Rotation paths and how fast each direction turns (degrees per step)
Each turn is a multiple of 5 degrees from 10 to 175, or 0.
Each row of a path follows its step; steps can be skipped.
Path 1:
step 2: -15 8 29 21 21 6 -6 1 3 -26 -8 3 -13 17 -29 -12 4 -12 1 -1 7 27 -36 43 -6 -31 -3 -32 6 -10 -11 13 8 -15 -42 18 -7 6 -8 -9 -9 -17 -29 -5 32 8 -13 12 7 -22 -3 -11 0 -27 -3 -48 12 -15 -29 22 7 10 10 13 14 -31 8 21 4 8 16 8 3 -22 10 3 1 -20
step 6: -15 27 -16 -17 12 -29 -6 -29 -23 -4 -19 -21 5 -59 24 6 24 5 3 5 22 15 -1 -25 -8 -8 19 -7 24 7 -5 35 21 -17 -8 2 -1 -9 21 -13 -27 -11 -7 -4 -14 14 1 25 16 17 -3 0 1 -16 -19 26 -3 -2 27 -20 -19 9 20 -32 -19 7 4 25 2 9 -16 -3 -5 20 -9 -7 24 -22
step 12: 11 8 -11 9 21 -11 -29 -21 13 27 -4 21 -11 -8 -2 -4 6 -37 14 2 -4 -16 -6 3 -26 19 10 -17 -3 5 3 -34 18 13 9 9 -27 -5 13 10 5 -19 -28 4 19 -16 13 9 8 -10 6 6 57 13 7 -9 19 4 -29 6 1 -39 24 -6 -17 -38 5 -15 -5 13 -3 4 2 47 -19 -10 11 -13
step 19: -12 -4 0 7 -17 -15 21 15 -8 -20 -25 20 29 -10 -2 23 -3 29 14 10 -9 -12 11 14 -5 -12 10 27 -30 20 20 -13 11 -35 19 18 1 -4 11 6 -3 2 39 7 40 -3 -34 21 -5 -12 27 0 -5 -26 12 10 -13 -22 4 -6 0 -20 -29 30 -29 -10 -23 -7 31 13 11 21 14 14 -14 -4 -18 -14
step 22: -17 26 -22 -12 -15 -20 0 -10 -1 5 -28 -21 -35 20 24 9 -23 -5 1 8 4 17 1 -24 0 1 -11 34 -19 21 11 20 -6 -1 18 29 14 1 9 -10 32 1 -6 23 28 -22 -6 -6 -41 -6 39 -18 16 17 3 1 3 -4 8 -18 -36 7 25 -27 -3 14 11 11 -10 2 -18 -15 -12 34 -8 -11 -10 24
step 25: -1 12 -11 -29 8 -7 0 -1 6 -25 -13 -27 -3 -3 -3 -4 -14 -19 -5 -1 13 24 18 23 -46 2 -26 -23 14 -5 -14 48 -21 -7 8 -2 11 2 -41 2 -1 -15 6 1 -15 -15 -21 0 -28 -10 29 16 2 23 14 -3 -1 -4 -18 24 27 -8 -36 -16 5 -19 -18 -43 21 11 4 -18 18 -4 -4 15 -17 14
step 26: 22 -10 22 -3 -34 23 7 18 -6 -7 -19 -18 -3 17 -16 38 -27 31 -19 0 -2 -2 9 -9 4 21 -10 -2 17 11 -20 -23 16 27 -9 -11 1 6 -11 -33 -26 27 -2 -25 -3 13 -24 -5 16 24 -10 24 4 18 28 2 -21 10 -11 3 12 4 4 -6 1 3 -11 -8 -13 -34 -26 2 6 -21 2 -3 -35 46
step 28: -32 44 10 -17 35 -38 3 -3 -3 10 11 3 -8 -11 5 -8 -9 -9 -18 10 -39 -8 -9 -22 17 11 9 -26 11 3 -40 -3 -16 -5 -17 2 -7 -10 -7 4 14 -4 36 2 -31 -22 -6 -11 18 -6 -1 14 42 9 4 -20 5 16 16 -28 -7 19 -31 9 7 -15 -8 -10 -28 17 18 2 -3 20 -15 -2 16 -9
step 29: -14 1 1 23 -5 20 14 5 -17 -31 -2 2 19 16 24 -8 14 10 -22 -6 0 -1 5 22 -20 -13 30 14 -14 -10 -4 5 14 7 -2 11 26 -8 4 -14 -56 0 13 -3 -21 0 -32 -27 12 -5 -13 1 22 -31 -1 -11 36 3 -17 1 -16 6 7 -22 12 -12 12 6 -21 24 -4 47 -43 2 -29 -19 -4 6
6 0 -2 -2 -4 3 -1 -5 9 4 -5 -5 0 -2 2 6 -1 1 -2 9 4 -1 3 -2 -4 -2 3 -2 7 9 -8 -1 -3 4 -3 1 -4 1 -2 1 -4 -10 -3 -1 -3 -4 8 4 -5 0 -4 -6 2 -1 5 7 -7 -3 1 0 -4 2 2 4 4 2 -4 4 7 -1 -6 0 -1 -7 2 -7 0 3 -> 70
2 1 3 0 -3 2 0 -7 6 -10 -7 -2 -1 0 0 -5 -6 -11 4 0 -1 0 2 3 5 4 3 -1 7 1 3 3 4 3 4 -2 9 -3 0 0 -5 2 -3 0 7 5 6 5 9 6 2 -8 9 1 3 -2 2 -4 0 -5 -3 3 2 -5 3 -2 1 1 -2 2 0 0 8 0 -4 3 0 -6 -> 175
-5 -4 10 4 4 -6 -8 -1 -5 -7 -1 2 6 7 3 -6 -1 3 0 0 -4 2 2 -1 6 4 3 9 5 1 -1 -4 -1 -7 -1 6 -2 -4 6 -4 -1 -3 2 6 2 -5 8 3 -1 -1 2 1 -2 7 -2 7 -8 -2 -2 1 4 3 -5 -4 5 6 -7 2 -1 -2 1 3 1 0 3 1 8 3 -> 80
-3 3 0 -10 -4 4 -1 4 3 -2 4 -2 8 -2 -5 -6 2 3 -2 -1 5 1 2 -2 -5 -2 0 -3 -7 2 1 -7 -3 -4 2 4 5 -8 6 4 0 -6 -3 2 -3 0 2 -5 7 6 3 -6 -5 3 1 7 6 -6 -4 4 1 -4 0 -1 6 -6 5 -8 -2 -7 -4 -6 0 3 -1 -5 0 -3 -> 55
-2 -5 3 2 6 5 -8 1 -1 4 -3 -1 -3 0 3 5 -3 2 -2 -3 2 -6 -2 -2 4 -2 3 -8 4 -3 1 0 0 3 1 -3 5 -4 2 0 4 -4 4 -1 -13 0 -8 12 1 -1 7 -1 7 8 -12 5 2 -5 0 -1 1 -2 1 -1 -4 2 1 -5 -2 2 -6 6 2 2 4 -3 -7 -2 -> 130
-1 0 -1 1 1 -5 -5 -3 -5 -4 0 2 -1 2 3 -1 10 7 5 1 -4 7 -1 1 -5 -5 10 -6 -7 -1 4 0 3 9 -3 8 6 1 -3 6 8 3 3 -3 5 -2 0 0 4 -1 -3 -5 -6 -3 3 3 -4 -2 6 -4 -5 2 4 2 -1 0 -3 -3 -4 2 -2 4 9 -8 5 -1 -2 -3 -> 25
-7 4 -9 0 5 9 8 -3 6 -3 -5 -4 2 5 6 -5 -4 4 2 3 -2 2 -9 2 0 4 -9 -3 -3 -1 -2 0 4 2 -2 0 0 -6 2 -4 1 1 7 -1 -3 0 -2 -3 -2 1 1 6 4 -7 -4 0 -4 1 -1 -1 -1 3 -4 -1 8 -1 -2 -4 -7 -6 -6 5 1 -9 0 6 4 1 -> 10
-5 3 0 2 0 -3 3 4 -1 5 -4 -3 12 -1 -2 -1 -1 2 -2 3 2 -4 -7 -3 4 -7 1 -6 4 7 3 2 -2 2 -6 5 -5 -5 -6 3 1 6 1 1 8 6 0 2 5 -3 7 2 1 2 -3 -5 1 -5 11 0 8 2 -2 2 -2 4 7 6 5 -5 -1 2 -2 -2 -5 -4 5 -4 -> 85
